In the rows, 128 means zero.
Each named turn below is shown by a few rows before and after it. Which turns, in which order, take the first row of each later pair to the second? The first pair is answered.
turn kaz:
[146 128 119 143 139 138  87  86 118 151 131 132 111] -> [160 123 157 140 111 127 118 114 140 120 153 112  87]
[135 120 148 127 123 123 145 128 127 113 135 109 106] -> [125 129 139 117 158 135 141 111 124 131 121 118 134]
[129  97 117 117 112 109 134 135 118 138 132 129 128] -> [118 104 128 103 127 114 149 143 125 139 127 126 128]
turn Duk:
[ 78 124  95 134 147 148 138 105 113 123 100 140 136] -> [ 91 125  91 146 154 141 114  82 117 138 112 143 125]
[124 125 119 121 100 141 118 158 111  98 142 111 123] -> [119 124 112 122 104 142 118 160 106 101 138 112 131]
[ 89 123  63 138 136 148 115 129  90 130  88 150 189] -> [120 126  63 150 128 136  79  83  92 148 105 149 163]
[137 123  98 127 106 106 120 102 118 166 126 118 118] -> [140 124 114 126  91 103 128 107 122 159 141 110 110]
turn nobip:
[ 93 125 136  99 147 137 123 128 146 140 101 148 116] -> [117 118 133 120 120 125  92 101 140 145 118 144  90]
[110 173 136 161 133 147 118 114 128 154 115 138 147] -> [125 173 163 161 115 139 124 119 142 139 131 125 117]
[100 139  78 107 211 129 115  87 122 170  94 162 186] -> [197 133 179 139 123  89 111  75 163 145 174 106  79]
turn zakep:
[142 119 168 121 130 100 185 193 153  90 158 116 146] -> [190 123 130 165 120  85  81  89 123 137 175 126 119]
[ 97 131 102 103 130 145 151 182  93 114  97 120 174] -> [152 113 113 138  56 126 115 160  94  97 142 102 122]
[139 171 141 109 205 133 100  60 144 175 123 142 136] -> [120 157 191  83 165 138 195 168 171 109 135 118 131]
Then:
Each pair is 2 to 3 turns apart.
[ 87 180 101  93 238 155 127 100 144 182  85 158 179] -> [111 161 194  83 147 144 221 205 188  99 131 104 121]	Duk then zakep
[168 157 185 127 136 120 124 111 153 125 144 126  98] -> [109 158 155 104 160 141 166 167 144 114 107 141 148]	Duk then Duk then Duk
[ 98 128 144 112 142 126 160 146 120 120 121 137 136] -> [110 123 107 140 134 122 111 107  98 146 123 146 135]	kaz then Duk
[128  90 115 155  72 122 110 165 119  75 145 126  99] -> [135 107 150 139  82 121 131 173 136  75 154 115  86]	Duk then zakep then kaz
[118 158 120 111 215 143  94  63 130 182  96 159 157] -> [192 144 162 148 127 119  70  49 140 161 155 120  82]	nobip then kaz then kaz
[170 121 173  88 100 122 176 178 167 127 126 104  93] -> [119 127  72  80 171 141 137 145 125 176  69 152 167]	Duk then kaz
[160 105 110 160  83 123 103 125 112 115 155 118  93] -> [113 142 114 112 195 143 123 106 123 156 109 146 150]	kaz then kaz
[ 75 119  71 120 100 138 133 180 111 107  88 171 179] -> [153 123  92 157  81 110  45  77 111 149 137 155 121]	Duk then Duk then Duk
[115 120 126 156  82 129 157 161 131  92 146  98 117] -> [ 83 154 112 126 174 143 151 131 133 134 109 125 165]	kaz then Duk
[139 136 187 101 113 126 183 180 155  99 142 103  93] -> [128 121  49 154 125 132  70 100  83 154 110 153 139]	Duk then nobip
[152 109 137 118  99 113 111  95 132 143 156 135 100] -> [132 119 168  90 108 119 159 141 152 128 146 126 117]	nobip then nobip then nobip
[133 145 132 148  79 113  83 129 104 115 191 142 111] -> [ 94 179 135 105 174 134  98 110 118 152 153 161 156]	kaz then kaz
[126 116 118 150  54 139 171 182 138 100 155 112 100] -> [112 175 165  97 186 152 185 125 169 154 126 122 131]	zakep then kaz then kaz
[129 133 150 112 204 118 161 114 140 127  97 138 172] -> [174  96 151 164  89  96 145 135 127  88 142 110 114]	kaz then kaz
[172 113 118 160  65 133 125 133 102  99 154 154  78] -> [127 158 101 113 192 152 125  98 106 155  99 188 145]	kaz then kaz
[141  98  87 157  72 121  97 137 108 134 148  97 101] -> [116 139 108 114 188 139 112  99 128 186 107 117 140]	kaz then kaz then Duk
[134 137 101 144 125 105  91  99 117 132 127 128 122] -> [104 130  87 130 131 119 120 140 112 117 104 136 151]	kaz then Duk then nobip
[129 157 108 120 162 113 103  65 144 183 134 129 123] -> [113 133 150 111  98 113 187 169 159 111 148  99 115]	kaz then zakep then zakep
[111 142  92 129 172 134 136 135 114 155 105 146 160] -> [158 137  97 158 137 117  94  94 111 162 136 136 119]	nobip then nobip then nobip
[169 128 173 141  94 119 155 143 147 108 160 104 107] -> [134 112  70 172  85 128 107 131  96 120 130 137 144]	nobip then kaz then Duk
